runs of hidden systems
trace 1, X (7 x 64)
9	-363	-186	508	-427	-186	-46	57	46	-40	138	125	-94	-25	-295	-1	244	547	77	63	60	-258	69	-412	72	-200	496	-141	-486	268	465	344	208	-264	239	87	323	-152	19	-112	2	-149	-56	41	-290	-377	297	116	-255	255	0	13	-444	108	-55	-38	99	-84	-403	-81	150	-74	-306	188
-53	-349	-165	144	-406	-265	105	-91	247	-23	122	126	248	-19	-187	14	529	165	-115	-12	236	-78	121	-378	30	-142	307	75	-576	69	468	-27	392	-30	65	-121	68	362	124	-21	33	-88	-244	-246	-117	-260	287	19	-288	13	103	-332	-150	568	-234	-167	323	-135	-464	51	160	-125	-264	314
-239	-187	-137	-244	-28	-171	64	-6	386	-162	22	50	273	42	-86	28	425	-320	-133	-254	142	263	120	-5	-18	188	-163	221	-441	-41	-7	-402	188	439	-341	-300	-211	602	-14	172	-88	-74	-260	-136	177	124	-22	-61	-26	-216	304	-563	140	508	-134	-184	228	-84	-62	58	-24	-110	9	227
-156	73	14	-227	389	65	-71	37	119	-107	-48	-143	13	-184	-81	-94	-18	-565	-53	-315	-105	296	68	317	-107	395	-553	159	16	-103	-302	-371	-48	404	-256	-199	-228	450	10	216	-92	-126	-218	79	218	443	-466	-32	344	-438	237	-332	135	171	80	-111	-3	-8	306	42	-132	64	236	11
37	150	-33	-357	666	183	86	0	-276	-40	-11	-196	-180	-262	-31	-6	-299	-374	56	-71	-231	201	-66	324	-172	157	-491	114	526	-30	-550	24	-205	159	108	224	-229	60	122	283	24	-186	92	266	147	445	-431	-181	225	-226	-34	101	230	-388	369	-20	-202	-30	511	-61	-281	132	234	-244
289	73	-48	-319	350	91	182	-54	-558	195	-97	-126	-285	-165	5	131	-366	0	147	440	-176	-173	1	-22	-87	-92	7	74	620	-15	-424	397	-177	-183	433	578	-239	-264	80	-6	234	61	326	178	88	46	72	-362	-164	112	-348	514	172	-519	290	72	-125	-66	150	12	-168	258	-46	-402
464	30	-9	-85	-140	-38	222	-287	-404	355	-66	-18	-30	74	217	167	-187	217	-11	577	173	-342	111	-270	71	-472	417	-31	387	-109	-138	407	-3	-644	384	526	27	-416	43	-134	180	202	354	-66	-2	-443	429	-240	-336	249	-487	491	173	-176	-46	128	143	14	-322	-51	-44	83	-131	-189
trace 2, Y (7 x 64)
533	198	241	-314	-323	-77	236	-368	-8	369	-181	14	385	434	525	213	81	-405	-298	310	448	-32	156	14	136	-460	121	36	273	-353	-180	-326	94	-374	-169	35	-53	146	-196	-105	-1	443	271	-122	229	-448	357	-177	-130	-37	-393	33	441	379	-402	78	403	126	-238	95	11	-135	92	-27
292	246	229	-154	-122	-126	340	-219	-174	344	387	-220	233	110	172	38	-67	-11	-102	671	223	199	-48	113	205	-597	66	-241	320	-284	-374	309	-61	-58	20	292	-42	-619	154	-257	200	238	541	-406	33	-432	488	58	-4	241	-392	546	284	8	-215	-233	107	22	124	-73	38	-114	-97	-196
-420	169	137	207	167	-79	23	182	-17	-162	520	-193	-166	-321	-258	-166	-315	449	221	165	-328	382	-297	318	151	-232	-98	-430	52	38	-241	408	-184	407	60	150	145	-811	196	-90	268	-328	201	-137	-220	92	-19	442	309	251	56	385	-86	-424	247	-72	-362	-20	533	-234	-68	27	-77	-129
-519	-59	-169	414	243	44	-161	365	80	-458	291	-165	-322	-325	-495	-367	-208	388	268	-367	-522	185	-277	271	-32	473	-251	-194	-239	322	222	122	-199	494	-116	-130	268	-254	153	-40	-111	-492	-155	344	-346	344	-308	423	446	-70	289	13	-461	-377	230	-19	-365	-64	360	-166	-21	-13	-29	92
-212	-249	-172	263	-1	82	-257	222	119	-408	-360	58	-220	33	-98	-101	34	79	41	-731	-168	-131	-29	-19	-116	551	-23	130	-320	321	512	-346	-18	-3	-180	-344	159	442	-172	181	-308	-265	-485	577	-72	287	-416	143	176	-321	315	-594	-383	-26	72	237	-98	33	-59	14	14	0	119	256
455	-162	-85	-144	-384	-81	32	-169	-19	114	-483	87	241	474	260	138	296	-363	-198	-161	381	-327	207	-330	-6	137	133	396	-107	-10	309	-473	193	-438	-83	-105	-10	714	-227	17	-205	264	-200	179	130	-250	33	-330	-258	-256	-141	-412	103	408	-328	89	451	12	-551	127	101	-87	80	230
510	2	89	-383	-317	-144	236	-461	-87	449	-194	130	391	266	387	328	265	-264	-269	329	449	-174	305	-423	-43	-510	379	218	139	-343	-146	-64	266	-520	145	196	-183	306	-43	-10	124	351	171	-266	292	-445	409	-409	-542	124	-338	51	431	499	-220	21	440	31	-411	141	3	4	-66	2
trace 3, M (7 x 64)
385	88	186	-251	-325	-197	283	-380	-11	354	132	-63	419	305	355	115	269	-279	-308	415	445	42	170	-59	63	-542	209	9	69	-352	-253	9	169	-197	-87	94	-101	103	22	-104	136	381	377	-401	169	-489	526	-161	-283	124	-342	116	401	473	-326	-177	379	-41	-358	9	5	-112	-68	-15
351	-79	-26	9	-506	-326	220	-292	-132	234	-1	103	243	242	249	225	280	244	-9	385	319	-348	87	-399	141	-590	531	-28	-114	-60	137	177	193	-466	272	217	113	-89	-73	-79	176	156	171	-142	-67	-610	626	-174	-473	291	-393	106	94	237	-240	-8	281	-36	-412	48	8	-56	-209	-10
237	-353	-267	249	-386	-152	94	-81	-277	50	-177	89	-43	21	-57	201	-29	472	130	185	145	-439	22	-544	21	-351	548	-20	-74	186	383	456	173	-650	517	385	196	-62	32	37	66	-184	-29	157	-170	-459	295	-138	-400	170	-341	50	-278	-23	31	122	134	-145	-447	45	37	34	-293	109
-65	-370	-335	288	120	25	-190	80	-202	-182	-248	154	-345	-196	-314	115	-156	417	204	-285	-216	-461	126	-322	-190	200	270	114	-78	369	401	273	-11	-388	420	246	80	134	34	147	41	-362	-260	448	-119	39	-200	-100	-292	55	46	-37	-437	-307	423	232	-114	-75	-172	7	30	230	-157	97
-138	-37	-199	152	341	274	-294	256	-91	-281	-349	19	-416	-166	-225	-98	-283	39	146	-539	-415	-237	11	25	-215	582	-169	164	94	350	163	-112	-207	-39	-13	-21	64	265	-48	198	-199	-314	-260	596	-60	416	-536	-30	139	-274	286	-229	-237	-405	345	273	-274	-12	201	57	-25	113	111	26
-123	194	97	-67	387	291	-331	227	3	-180	-121	-129	-318	8	-33	-307	-269	-328	44	-492	-272	124	-28	425	-40	703	-511	157	215	36	-101	-390	-223	358	-361	-352	25	84	-134	1	-305	62	-78	317	-30	515	-522	174	525	-381	292	-122	-52	-215	72	117	-284	124	318	-12	-69	54	309	-20
-147	395	391	-145	252	190	-133	171	155	-33	201	-231	-54	187	264	-331	-134	-329	-15	-124	-159	384	-34	545	121	392	-401	6	168	-162	-275	-451	-294	643	-589	-397	-104	-258	-162	-261	-240	332	205	-135	-12	224	-117	310	577	-120	190	188	243	-86	-199	-122	-278	182	344	-106	-3	-44	303	-271
trace 4, N (7 x 64)
202	51	-106	113	225	119	-4	29	-511	51	-161	-106	-385	-50	11	8	-409	307	190	143	-159	-328	-74	-43	-54	20	145	23	415	199	17	337	-258	-444	388	443	154	-404	-4	30	55	-104	146	382	-115	-22	6	-134	-7	32	-324	433	-188	-627	241	265	-142	-3	-48	-31	-57	108	-43	-210
114	-313	-468	-146	198	-103	205	-150	-398	-15	-208	20	-106	-319	-249	365	-105	140	125	161	-174	-332	68	-423	-187	-225	193	153	132	185	-103	465	184	-360	626	647	-247	209	193	342	325	-426	-155	243	129	39	-13	-465	-490	81	-169	-102	-88	-294	368	61	97	-225	-5	52	-115	264	-225	-92
-218	-409	-356	-104	121	-277	109	-179	160	-129	12	145	248	-288	-337	285	340	-35	54	-30	59	-24	176	-333	-160	-223	67	174	-381	81	-3	208	365	90	293	182	-330	678	216	462	223	-406	-323	-109	184	94	-90	-326	-455	150	102	-535	45	285	165	-183	173	-239	-52	28	-123	174	-178	143
-357	-96	36	128	-99	-175	9	111	556	-257	235	-36	153	-25	-159	-223	348	-147	-88	-349	15	326	15	133	8	151	-198	-3	-638	-8	226	-402	141	602	-479	-519	85	342	15	33	-170	-160	-225	-85	0	56	-47	317	247	-159	370	-516	-65	436	-222	-211	116	-23	50	-62	19	-209	29	279
-209	316	436	287	-126	64	-262	195	379	-197	265	-128	-95	221	137	-519	50	-17	-28	-341	-13	256	-146	514	185	404	-248	-48	-260	-6	205	-531	-93	587	-626	-661	287	-158	-251	-279	-343	158	77	-54	-221	125	-5	554	583	-191	245	-18	-132	57	-341	-96	-203	188	126	-120	81	-202	208	-8
-25	376	310	224	194	247	-275	312	-95	-135	138	-195	-392	75	114	-427	-377	156	46	-116	-304	83	-173	477	132	561	-155	-60	282	83	13	-173	-397	237	-332	-264	317	-554	-195	-404	-332	142	301	243	-212	151	-122	451	585	-63	68	411	-169	-446	-32	112	-306	206	196	-114	88	-97	199	-143
52	110	-83	48	391	138	45	48	-438	50	-26	-195	-412	-212	-90	-8	-437	251	264	175	-271	-108	-143	132	-63	-29	-21	20	449	117	-232	504	-233	-176	340	505	-64	-413	23	35	147	-207	236	257	-136	95	-95	-52	24	141	-215	391	-37	-703	384	101	-320	-1	216	-71	-193	249	-25	-291
trace 5, G (7 x 64)
-469	150	175	391	98	34	-272	318	297	-443	199	-166	-177	-2	-58	-467	-9	58	137	-582	-232	164	-253	478	155	565	-351	-51	-359	164	412	-411	-138	606	-490	-593	382	-90	-191	-143	-320	-148	-104	173	-350	282	-172	538	681	-234	291	-236	-331	-71	-159	-1	-273	137	129	-151	66	-136	194	51
142	313	338	110	-380	193	-41	72	110	100	-22	-146	18	541	368	-365	92	-174	-136	-94	177	-18	-61	230	224	381	-69	24	118	-131	270	-577	-223	108	-549	-511	308	-159	-287	-530	-399	540	191	-8	-162	-191	236	342	443	-204	-13	234	68	186	-599	-26	129	222	-172	-52	137	-283	184	-16
636	176	217	-382	-356	47	245	-354	-104	374	-337	-2	327	482	669	161	32	-329	-215	286	454	-189	196	-79	68	-322	118	136	399	-303	-184	-339	16	-534	-137	50	4	150	-223	-103	-41	502	352	-24	247	-422	328	-277	-205	-163	-409	21	509	234	-287	98	338	139	-263	114	14	-174	154	-34
618	-186	-228	-411	34	-29	165	-425	-239	356	-389	181	143	71	169	443	106	-348	-277	298	304	-328	361	-492	-194	-276	199	372	293	-156	-316	150	215	-669	381	435	-393	579	67	218	216	179	89	-57	436	-198	8	-704	-635	38	-305	-42	359	239	149	-24	449	-165	-325	182	-86	144	-87	-11
4	-419	-429	-312	359	-111	139	-154	-234	-115	-285	91	-64	-285	-234	391	18	-95	81	-59	-133	-300	159	-368	-285	-56	15	362	67	99	-46	290	157	-237	449	428	-353	629	120	480	224	-350	-224	302	225	218	-226	-555	-534	-33	-78	-335	34	-147	395	19	128	-220	-20	133	-193	331	-78	-35
-439	-314	-260	335	127	35	-230	299	90	-459	-132	44	-298	-250	-412	-140	-33	284	246	-551	-417	-85	-107	-52	-175	522	-52	118	-374	417	407	-24	-45	180	23	-137	143	219	36	162	-112	-480	-362	456	-158	353	-354	127	103	-166	368	-358	-462	-256	247	81	-182	-92	57	-19	11	124	-101	215
-367	64	223	590	-205	44	-262	301	279	-337	122	-52	-211	136	-77	-479	30	266	109	-545	-133	99	-275	286	171	376	-71	-129	-381	254	543	-294	-75	318	-431	-595	543	-144	-258	-181	-328	-159	-183	304	-415	141	-38	616	503	-165	172	-227	-446	-49	-213	52	-214	156	-69	-119	130	-236	75	236
trace 6, V (7 x 64)
-298	-344	-141	514	-266	-211	-151	89	242	-129	227	171	-82	-222	-383	-30	248	547	15	-110	-52	-93	-7	-364	73	-89	397	-123	-665	225	545	267	321	6	180	-104	240	52	140	-76	94	-398	-313	-111	-280	-218	133	232	-199	202	191	-173	-512	315	35	-76	75	-83	-296	-100	111	-36	-348	348
-569	-254	-134	153	205	-164	-117	182	395	-376	326	22	-73	-414	-598	-164	294	103	110	-320	-225	309	-22	43	-54	221	-199	-22	-646	217	129	30	226	670	-65	-250	-38	306	282	205	67	-510	-333	-112	-98	296	-201	228	118	7	492	-432	-230	184	177	-275	-159	-124	147	-117	-18	62	-192	226
-481	129	77	-1	400	100	-147	213	313	-207	311	-169	-93	-342	-390	-222	-88	-297	33	-308	-284	509	-81	466	-73	439	-576	-77	-105	-52	-234	-178	-72	721	-293	-290	-124	33	171	146	-63	-256	-184	-32	67	587	-483	286	494	-245	415	-120	-44	49	203	-228	-317	21	531	-88	-117	36	112	33
-96	449	373	-288	451	188	47	88	-48	13	216	-323	-30	41	187	-245	-295	-343	57	113	-177	346	-190	633	76	173	-557	-17	448	-248	-499	-154	-305	507	-324	-132	-116	-335	-35	-40	-49	168	362	-75	27	284	-136	208	492	-125	-11	265	376	-292	-44	-100	-303	112	485	-99	-105	-26	281	-362
392	394	347	-216	-21	96	285	-130	-241	334	175	-284	55	307	361	-136	-269	-172	-127	526	188	116	-103	353	207	-242	-107	-227	535	-336	-311	22	-232	-42	-111	114	70	-513	-62	-320	-22	380	568	-97	1	-324	354	136	272	-42	-397	557	320	-156	-223	-56	100	91	87	-90	-37	-150	109	-234
407	14	119	-99	-262	-234	237	-305	-215	362	140	90	216	218	318	262	142	68	-103	518	358	-191	85	-292	70	-618	434	-55	166	-199	-221	202	147	-455	153	347	-38	-195	-102	-196	218	319	373	-204	57	-588	627	-201	-387	347	-349	365	257	115	-262	-41	267	-11	-327	-32	20	-45	-173	-159
264	-354	-318	-59	-357	-323	334	-345	-108	229	-150	141	328	22	-48	420	233	113	-128	320	315	-312	180	-595	-60	-599	478	27	-158	-50	67	345	356	-529	435	435	-100	354	102	206	324	-192	-85	-60	94	-367	340	-367	-615	118	-304	-185	18	343	7	-41	398	-208	-415	109	-9	5	-318	175

runs to name
trace 7 (3 x 64)
-404	-41	-104	180	286	179	-309	303	97	-376	-74	-86	-317	-209	-295	-244	-111	-43	184	-602	-304	59	-141	264	-27	691	-390	25	-195	266	295	-261	-101	376	-183	-325	80	210	-97	112	-268	-361	-342	507	-152	537	-501	251	389	-334	380	-295	-370	-256	228	48	-257	-10	220	-72	-35	16	143	200
-345	-241	-287	102	528	-4	-86	93	-80	-237	86	25	-394	-556	-449	46	-161	166	219	-146	-397	-54	81	-44	-248	227	-142	68	-44	303	-75	510	86	95	395	298	-147	142	254	340	143	-524	-239	177	-92	439	-344	-123	-92	47	174	-77	-181	-314	623	-10	-302	-182	224	-39	-176	345	-138	-45
146	-213	-361	-253	196	-206	349	-168	-317	168	-16	-7	88	-292	-258	403	-34	22	21	373	4	-155	138	-400	-84	-357	145	76	182	5	-315	523	165	-255	551	733	-409	99	339	256	472	-280	48	9	241	-95	144	-571	-548	180	-240	78	101	-97	281	-155	114	-305	34	33	-207	232	-261	-57

X
trace 8 (3 x 64)
-352	113	-5	21	570	60	-37	226	-50	-149	366	-196	-318	-545	-385	-125	-348	58	210	-68	-457	364	-203	327	-118	139	-446	-154	90	107	-294	369	-141	447	166	196	-113	-256	255	177	169	-456	22	65	-63	438	-399	233	349	35	186	188	-181	-421	483	-130	-374	-42	595	-129	-170	164	21	-66
-66	27	-82	-249	371	-146	312	-119	-293	163	406	-217	-27	-414	-248	111	-119	129	131	595	-175	108	-31	-19	-61	-435	-23	-64	305	-63	-466	688	-24	146	432	592	-329	-388	400	89	426	-165	317	-290	-2	-101	246	-205	-212	332	-213	506	170	-296	319	-225	-178	-174	263	-102	-193	213	-172	-226
331	148	118	-231	-138	-207	344	-294	-130	380	348	-79	206	-85	113	172	76	46	-127	769	268	10	97	-168	114	-636	226	-127	217	-267	-349	374	180	-160	260	418	-135	-320	110	-166	255	186	424	-502	59	-494	573	-113	-266	347	-377	499	320	120	-82	-234	164	-65	-179	-41	-39	-4	-199	-158

X
trace 9 (3 x 64)
408	116	-32	-102	67	111	122	-134	-579	315	-89	-58	-259	-1	129	133	-366	152	33	434	-22	-353	-21	-154	20	-204	207	26	552	-5	-229	430	-148	-579	472	603	-46	-389	51	-118	163	128	342	97	-27	-251	200	-270	-180	152	-503	624	27	-390	160	138	24	-52	-155	-24	-25	111	-122	-262
382	-26	5	81	-325	-155	184	-243	-283	187	-98	-1	47	240	326	177	-18	311	37	413	237	-385	52	-272	120	-489	553	-62	219	9	139	220	28	-604	278	376	94	-300	-127	-148	98	196	312	7	-93	-571	541	-146	-414	280	-473	313	82	-75	-115	92	157	-10	-430	-53	12	9	-121	-128
252	-140	39	165	-643	-112	141	-64	69	54	-134	50	248	542	328	-77	268	196	-142	97	340	-271	13	-251	208	-39	411	3	-193	43	424	-318	59	-309	-282	-269	332	-51	-222	-312	-161	267	57	104	-134	-609	447	134	-77	-8	-172	-60	-93	246	-505	79	344	57	-424	25	171	-300	-117	165

X
trace 10 (3 x 64)
-97	-175	-105	243	56	177	-364	270	80	-313	-401	53	-295	96	-25	-185	-182	9	64	-683	-211	-219	-72	65	-86	649	-103	205	-171	284	501	-478	-106	-72	-265	-388	223	309	-263	86	-362	-211	-308	628	-109	321	-419	172	211	-326	282	-412	-349	-181	64	327	-122	8	-25	44	54	-57	196	176
-345	184	264	257	212	191	-339	344	140	-387	137	-189	-264	7	-47	-479	-143	34	212	-508	-264	162	-189	515	64	672	-384	20	-106	157	253	-388	-202	597	-461	-611	214	-124	-245	-137	-341	-34	-77	255	-306	430	-249	492	575	-236	265	-37	-225	-220	-93	-25	-350	173	211	-164	31	-85	233	6
-506	297	314	53	238	206	-181	339	392	-208	420	-161	-156	-54	-112	-326	-93	16	209	-210	-296	549	-284	593	180	336	-373	-231	-96	-49	-81	-181	-268	880	-514	-462	41	-496	40	-239	-87	30	66	-195	-155	327	-196	547	657	-15	370	120	-74	-164	-140	-43	-481	199	533	-179	26	-86	198	-156

M
trace 11 (3 x 64)
450	195	95	-649	221	-29	240	-289	-187	372	-67	-78	181	77	229	289	2	-475	-153	468	192	77	228	-78	-77	-204	-89	266	472	-341	-720	66	1	-169	53	372	-484	151	92	57	184	340	336	-252	430	-55	108	-426	-287	32	-218	250	586	179	-4	-126	238	-33	65	125	-116	200	28	-232
182	-107	-328	-520	496	54	243	-142	-482	138	-200	-36	-68	-261	-99	388	-197	-228	119	194	-121	-151	182	-243	-280	-4	-107	322	461	-88	-457	297	-34	-207	460	572	-552	309	220	317	302	-108	-3	180	270	236	-165	-676	-410	50	-141	105	311	-297	347	11	8	-211	98	95	-272	328	31	-259
-204	-201	-248	184	438	167	-249	190	-203	-211	-172	17	-471	-407	-323	-11	-262	233	288	-278	-404	-210	-53	-42	-178	357	-22	64	39	377	33	283	-79	-47	267	209	-27	16	80	163	29	-386	-179	429	-119	422	-435	-103	34	-47	173	-7	-355	-541	495	190	-344	-22	170	31	-77	222	-59	-16

G
trace 12 (3 x 64)
3	-408	-306	324	-411	-224	147	-127	-64	27	20	106	43	-38	-229	160	159	459	30	168	92	-322	42	-543	-12	-362	475	-112	-327	190	370	353	265	-461	448	256	145	74	130	-1	154	-235	-151	9	-189	-313	282	-96	-368	184	-162	-74	-302	145	1	-37	211	-185	-421	-18	96	14	-300	208
-206	-416	-402	377	-15	-39	-262	181	-85	-230	-161	186	-308	-257	-378	41	68	462	149	-280	-197	-346	111	-400	-164	123	267	64	-336	414	417	334	190	-293	384	153	126	231	77	203	-15	-473	-368	351	-145	77	-149	-152	-288	114	151	-269	-481	-144	312	89	-61	-123	-263	20	52	125	-186	218
-310	-253	-285	178	257	144	-326	259	55	-325	-259	91	-337	-224	-308	-37	-87	86	181	-615	-282	-112	26	4	-152	602	-137	190	-138	394	335	-98	-52	25	57	-123	40	415	7	217	-134	-393	-433	552	-67	445	-488	-41	2	-210	353	-413	-350	-203	333	185	-221	-110	18	80	-18	115	14	203

M
